In the rows, zero is written as 128.
Rotation paths and how fast each direction turns (degrees per step):
Each turn is a multiple of 5 degrees from 10 to 175, or 0.
Each row of a path follows its step; steps can be skipped.
path 1
step 0: [124 123 127 134 128 126 142 128 128 132 128 132 132 123 124 123 136 127
 118 124 137 124 125 124 125 130 120 129 127 136 136]
step 1: [132 121 127 130 125 130 132 133 135 131 141 131 139 133 120 127 120 128
 133 129 124 123 127 123 120 133 134 134 125 134 129]
step 2: [121 116 120 129 127 133 128 128 129 129 126 126 118 136 122 133 117 131
 136 137 124 132 126 132 129 134 125 124 125 128 123]
step 3: [120 117 130 132 126 122 137 119 124 134 126 133 116 125 130 123 132 124
 120 129 129 130 125 133 132 129 123 126 132 129 137]
step 4: [133 124 136 128 126 125 128 123 123 130 144 133 137 136 128 118 131 122
 124 129 125 124 125 127 125 127 129 130 122 132 134]
step 5: [129 122 122 124 133 136 124 128 125 125 133 126 133 139 121 129 127 131
 133 136 135 130 125 125 128 133 120 123 114 127 123]
step 6: [125 117 115 132 134 130 139 125 132 135 123 132 125 119 126 131 132 128
 127 129 137 133 127 127 127 130 119 125 128 131 132]
step 7: [128 125 126 137 127 127 138 125 135 133 137 133 131 129 128 120 123 122
 127 124 119 126 129 130 119 126 130 133 129 137 138]
step 8: [120 126 127 130 123 130 125 127 128 120 135 124 126 142 118 124 118 131
 130 134 121 122 125 131 127 133 127 125 119 131 128]
step 9: [120 114 126 127 126 124 134 126 117 129 124 130 122 126 120 130 131 129
 124 136 135 125 123 126 136 135 124 123 128 129 127]
Speeds:
[127 131 130 127 127 127 127 127 132 129 131 126 132 131 125 129 129 126
 130 130 128 128 128 129 128 127 126 133 130 127 130] : 110
[125 128 127 126 129 127 127 128 127 130 124 126 131 126 128 129 126 126
 128 131 127 131 124 127 129 127 126 125 130 129 129] : 110
[128 127 128 130 129 129 128 130 127 129 128 130 126 128 129 130 131 129
 128 129 130 127 130 131 130 127 125 128 133 132 130] : 110
path 2
step 0: [127 140 131 121 135 129 130 120 117 129 130 129 132 130 124 129 140 135
 133 126 136 127 137 134 128 125 126 127 128 126 135]
step 1: [123 133 135 128 121 127 121 130 120 134 130 129 130 137 122 125 131 116
 134 125 121 135 129 129 131 128 125 129 126 133 115]
step 2: [137 134 134 135 118 134 135 125 130 138 130 121 139 130 129 122 135 131
 129 124 131 126 130 129 125 122 124 124 129 126 133]
step 3: [119 126 128 135 127 125 129 127 128 138 124 119 129 136 126 127 124 126
 126 126 128 127 129 119 137 139 131 119 132 126 119]
step 4: [139 129 130 125 124 125 139 126 128 126 126 120 128 126 128 131 118 130
 126 122 142 133 127 130 134 120 134 125 136 126 129]
step 5: [113 127 129 130 125 136 134 129 121 128 126 135 119 134 127 135 121 131
 123 129 135 130 134 133 131 136 131 129 128 120 125]
step 6: [130 133 132 119 121 127 134 126 122 124 123 125 131 129 119 130 123 128
 128 132 123 134 127 137 128 129 130 137 137 135 139]
step 7: [129 119 137 129 114 136 126 131 123 131 128 131 121 132 131 133 132 131
 131 137 120 119 137 129 127 129 131 129 128 128 123]
step 8: [126 136 135 126 123 120 126 129 132 124 133 119 132 130 124 129 130 139
 122 129 120 124 132 120 130 126 130 124 131 136 140]
step 9: [131 123 123 127 122 121 129 136 130 124 120 126 129 136 134 137 131 133
 128 125 128 128 136 121 130 124 129 128 121 131 113]
Speeds:
[126 130 127 129 126 130 132 130 129 129 128 131 131 131 126 129 128 127
 126 127 128 131 125 129 124 127 127 132 125 129 127] : 85
path 3
step 0: [137 135 131 126 135 126 134 134 123 138 124 134 123 128 134 123 134 136
 124 132 117 125 127 123 126 130 123 140 137 124 127]
step 1: [140 126 127 126 129 124 126 139 127 138 122 130 122 123 135 127 131 137
 122 130 129 131 129 120 121 132 120 131 135 120 138]
step 2: [141 125 126 136 125 126 124 139 124 129 124 130 116 124 132 126 122 138
 129 123 134 130 126 122 126 134 125 133 121 118 131]
step 3: [134 132 128 142 122 120 133 134 122 123 127 127 120 129 131 126 124 136
 133 132 127 122 121 125 134 135 122 139 121 119 128]
step 4: [123 137 129 132 121 117 131 133 127 124 121 126 128 127 135 128 131 134
 126 143 130 130 117 122 132 134 120 137 126 124 132]
step 5: [124 130 131 126 122 125 125 136 131 130 116 129 124 125 141 127 129 130
 127 137 138 139 120 122 126 131 123 135 124 131 121]
step 6: [131 127 129 131 124 127 135 137 133 135 119 127 116 125 138 124 126 126
 134 130 134 129 123 132 127 131 121 134 128 135 114]
step 7: [131 134 126 129 128 122 144 130 133 131 125 124 113 118 131 121 131 128
 131 131 131 124 119 132 125 134 122 128 135 132 126]
step 8: [129 133 128 122 134 124 138 124 127 126 127 126 117 114 130 127 134 136
 128 128 133 133 120 121 119 139 128 131 128 129 129]
step 9: [132 127 129 125 135 127 129 122 125 128 125 129 121 121 132 137 130 137
 134 125 125 134 127 124 120 144 120 138 124 130 121]
Speeds:
[130 127 126 132 128 128 124 131 131 127 129 127 125 129 128 128 126 131
 130 127 130 125 129 130 127 127 128 124 129 132 127] : 85
[129 130 128 129 126 128 128 126 130 126 132 125 128 128 125 132 126 131
 128 128 128 129 129 127 127 132 128 128 124 126 129] : 60
path 4
step 0: [132 128 120 127 134 139 130 121 124 126 131 126 129 127 125 125 113 125
 129 126 128 123 129 125 126 124 122 125 131 129 122]
step 1: [130 137 123 134 122 129 125 133 124 131 139 131 132 133 128 126 124 125
 132 125 124 126 136 123 117 134 124 124 127 127 126]
step 2: [129 128 129 125 130 123 127 131 128 117 129 125 130 127 135 123 131 127
 130 120 119 136 127 122 117 130 132 123 129 136 125]
step 3: [132 127 121 129 127 131 132 121 124 121 126 121 130 122 138 126 123 117
 129 124 130 127 125 124 132 121 128 126 131 134 120]
step 4: [129 139 127 140 127 130 126 123 123 127 137 123 135 126 128 132 124 126
 128 124 131 123 138 125 128 123 120 125 125 131 131]
step 5: [128 128 130 125 130 128 126 126 124 118 133 127 137 131 120 130 130 130
 130 125 125 140 133 121 123 132 125 116 128 130 129]
step 6: [136 126 119 121 124 130 130 126 134 125 128 124 130 133 127 126 131 119
 130 126 123 127 127 116 133 127 133 121 132 134 123]
step 7: [131 136 127 132 124 124 130 119 132 130 130 120 127 123 128 126 123 121
 119 127 125 118 137 126 124 124 131 125 128 135 128]
step 8: [130 133 128 130 133 125 123 124 125 122 126 131 135 119 129 133 122 125
 120 129 128 134 135 126 124 136 124 117 126 125 129]
step 9: [141 128 120 123 133 133 129 137 126 118 131 130 129 132 131 133 130 127
 126 126 125 128 133 121 135 132 127 122 127 131 126]
Speeds:
[127 127 128 127 127 124 126 129 130 126 129 131 130 127 129 130 126 129
 130 128 127 133 131 129 127 128 128 129 130 127 132] : 110
[126 130 126 128 125 126 126 129 124 130 127 126 128 131 128 129 128 129
 126 128 126 126 132 129 128 128 127 131 129 131 128] : 120
[128 126 126 127 128 125 130 128 132 127 128 125 129 128 131 123 131 128
 129 130 126 128 128 131 130 127 128 128 130 131 127] : 95
path 5
step 0: [125 130 128 127 123 123 137 133 130 138 128 127 128 121 132 126 139 122
 136 127 129 124 127 119 127 135 129 127 123 134 120]
step 1: [126 140 126 123 128 123 125 127 129 136 131 130 132 128 134 129 115 133
 128 125 124 136 128 128 136 126 131 131 120 118 126]
step 2: [116 128 123 134 120 137 126 129 133 120 121 128 124 128 120 132 130 129
 119 134 125 130 130 136 127 129 129 128 126 121 132]
step 3: [133 133 139 141 123 129 127 137 124 131 124 127 123 124 129 132 138 133
 132 130 130 125 128 122 132 127 125 119 130 135 127]
step 4: [126 137 127 120 137 125 131 125 134 134 128 137 134 122 121 122 130 133
 133 120 125 129 132 120 129 128 133 128 122 131 124]
step 5: [124 127 131 123 118 130 124 134 138 124 133 130 127 129 133 128 128 126
 127 125 120 129 128 137 136 131 132 138 125 117 128]
step 6: [126 132 125 141 118 136 127 135 119 129 126 122 132 121 124 128 126 129
 124 131 124 128 126 120 124 128 125 127 134 122 134]
step 7: [131 130 128 129 137 133 131 127 122 126 118 131 124 120 130 126 134 137
 132 130 132 124 130 125 134 135 135 118 118 129 121]
step 8: [122 134 134 128 126 125 126 120 140 130 132 132 127 130 131 122 135 134
 136 122 131 134 127 128 133 130 123 140 122 126 132]
step 9: [126 131 121 131 124 129 121 134 130 124 132 132 124 123 128 127 129 119
 129 127 112 136 129 127 127 121 128 124 135 119 130]
Speeds:
[127 126 130 129 128 131 129 125 130 128 128 130 128 130 127 125 126 130
 128 128 128 124 131 133 127 129 129 129 125 127 128] : 125
[129 126 125 124 124 127 127 128 131 127 131 127 129 129 129 126 129 131
 125 129 128 132 128 128 128 123 128 128 125 127 128] : 100
[129 126 126 126 129 127 128 126 125 129 129 131 130 127 130 130 129 127
 127 128 131 125 127 131 127 125 129 129 131 130 132] : 0
[130 127 127 131 125 128 126 128 129 129 129 125 127 127 127 129 130 128
 131 131 123 126 126 129 124 127 130 127 129 130 128] : 110
path 6
step 0: [129 133 126 132 127 129 134 128 126 131 125 123 125 122 118 123 129 130
 140 122 130 134 134 130 128 141 125 136 126 130 132]
step 1: [128 128 119 114 132 126 128 137 128 126 127 137 122 127 130 129 130 126
 131 123 127 131 119 127 121 128 129 121 135 129 129]
step 2: [138 129 130 137 124 121 124 132 130 126 128 129 141 130 127 131 123 127
 137 127 126 126 126 138 134 128 128 126 130 132 122]
step 3: [134 125 125 121 127 129 125 117 129 136 128 126 123 128 121 138 127 135
 134 129 133 130 124 119 126 129 119 133 126 134 129]
step 4: [132 125 129 126 128 128 126 143 131 124 124 128 121 131 125 132 121 131
 118 127 128 130 127 131 122 136 129 130 130 120 117]
step 5: [134 134 131 128 124 126 130 131 124 133 126 126 135 135 129 127 129 130
 132 123 136 117 131 134 124 132 122 119 120 128 137]
step 6: [129 124 131 121 122 134 124 126 131 132 128 134 126 125 133 125 125 131
 126 134 129 131 132 126 130 139 123 130 142 138 131]
step 7: [136 124 132 126 123 121 128 129 136 131 131 130 125 122 129 134 126 116
 125 134 129 123 123 127 128 130 137 121 122 118 127]
step 8: [129 134 123 137 129 132 133 129 132 128 135 131 131 136 126 132 118 134
 127 131 129 129 137 123 135 130 119 125 122 127 135]
step 9: [121 130 129 117 126 126 119 130 131 129 120 127 126 120 129 130 134 121
 123 124 126 131 138 123 129 134 118 129 126 125 126]
Speeds:
[128 128 127 126 125 128 131 127 128 127 129 125 132 130 125 129 128 131
 131 130 129 128 132 130 130 126 128 129 127 128 131] : 130
[129 130 128 133 131 128 128 128 125 131 127 128 128 128 129 130 127 128
 131 129 130 124 128 130 132 130 130 128 125 128 129] : 135
path 7
step 0: [122 134 131 133 124 119 135 124 124 135 131 128 133 134 127 127 129 127
 133 125 131 131 121 127 121 136 124 133 113 128 128]
step 1: [121 127 129 139 135 134 131 124 130 125 127 130 128 136 129 133 124 120
 128 124 132 122 128 133 133 138 120 135 123 124 120]
step 2: [127 127 121 130 129 125 122 134 126 132 123 122 130 130 131 129 112 116
 129 129 135 122 134 128 136 128 125 130 124 130 134]
step 3: [124 126 136 126 133 127 131 133 134 134 126 134 128 126 138 133 129 118
 127 133 134 132 140 129 125 124 129 127 125 131 140]
step 4: [126 132 132 128 132 120 125 127 128 124 126 133 127 135 128 128 126 122
 117 136 125 137 130 127 124 141 133 119 132 124 134]
step 5: [131 130 130 132 127 129 125 123 132 125 125 127 125 134 129 131 121 132
 120 135 109 129 135 126 124 128 116 129 131 126 129]
step 6: [127 131 134 124 125 129 125 130 120 136 129 120 136 129 124 126 123 136
 119 134 127 129 127 120 121 127 118 131 118 132 129]
step 7: [125 131 139 132 140 141 134 126 126 132 123 130 132 128 124 126 128 125
 125 126 126 123 121 126 120 132 131 132 122 137 125]
step 8: [129 124 123 124 137 132 122 133 123 125 115 132 130 129 130 125 122 125
 124 123 127 114 118 128 132 136 126 127 130 129 131]
step 9: [134 124 127 127 128 131 123 131 130 134 118 135 133 122 138 121 126 125
 131 129 126 124 126 130 124 117 127 133 129 120 139]
Speeds:
[128 127 132 131 128 129 130 130 128 130 128 128 129 127 125 131 130 127
 128 129 128 127 127 130 128 134 131 126 130 125 127] : 110
[129 128 129 130 126 125 127 129 129 129 132 129 129 129 128 127 129 129
 125 129 126 129 127 131 127 126 126 124 131 132 126] : 55
[127 130 127 125 131 126 131 129 129 129 128 129 126 128 127 129 130 128
 129 126 127 127 128 127 127 130 130 126 128 134 131] : 90
path 8
step 0: [134 127 128 129 125 124 124 129 134 132 127 117 123 129 132 122 126 127
 134 121 125 131 132 131 127 128 136 127 126 121 129]
step 1: [126 134 131 123 129 125 135 136 120 129 133 129 133 136 133 130 129 127
 136 126 123 125 132 125 130 125 131 124 128 125 125]
step 2: [131 139 124 124 130 128 129 131 125 128 131 132 123 129 120 125 128 125
 126 126 130 126 132 137 121 131 130 135 128 124 125]
step 3: [129 124 133 126 121 130 123 132 131 129 125 122 126 133 124 122 130 120
 132 122 131 124 125 134 131 127 137 125 125 131 125]
step 4: [125 130 130 135 131 128 130 130 127 124 138 131 125 140 133 126 128 128
 134 130 133 127 136 128 129 125 128 124 130 126 124]
step 5: [127 134 125 127 127 135 131 131 126 124 126 134 124 127 126 127 129 118
 120 123 125 120 133 129 124 135 126 125 129 129 122]
step 6: [131 123 136 133 122 133 124 126 126 125 130 119 121 127 122 125 131 129
 128 122 127 129 134 130 124 125 131 129 127 135 125]
step 7: [133 126 132 133 122 127 125 127 125 132 134 129 128 133 139 131 124 120
 130 132 126 126 136 124 129 127 128 123 132 128 128]
step 8: [128 134 126 130 132 123 128 126 120 124 126 133 127 123 126 126 126 126
 130 122 122 128 136 127 119 134 127 122 133 129 123]
step 9: [139 129 126 122 123 134 123 130 129 129 126 120 126 128 126 125 131 126
 131 124 119 134 134 132 129 127 129 129 126 131 129]
Speeds:
[125 131 127 126 129 126 126 129 127 128 131 132 130 128 133 130 126 129
 128 126 130 128 129 126 128 128 125 129 127 129 125] : 115
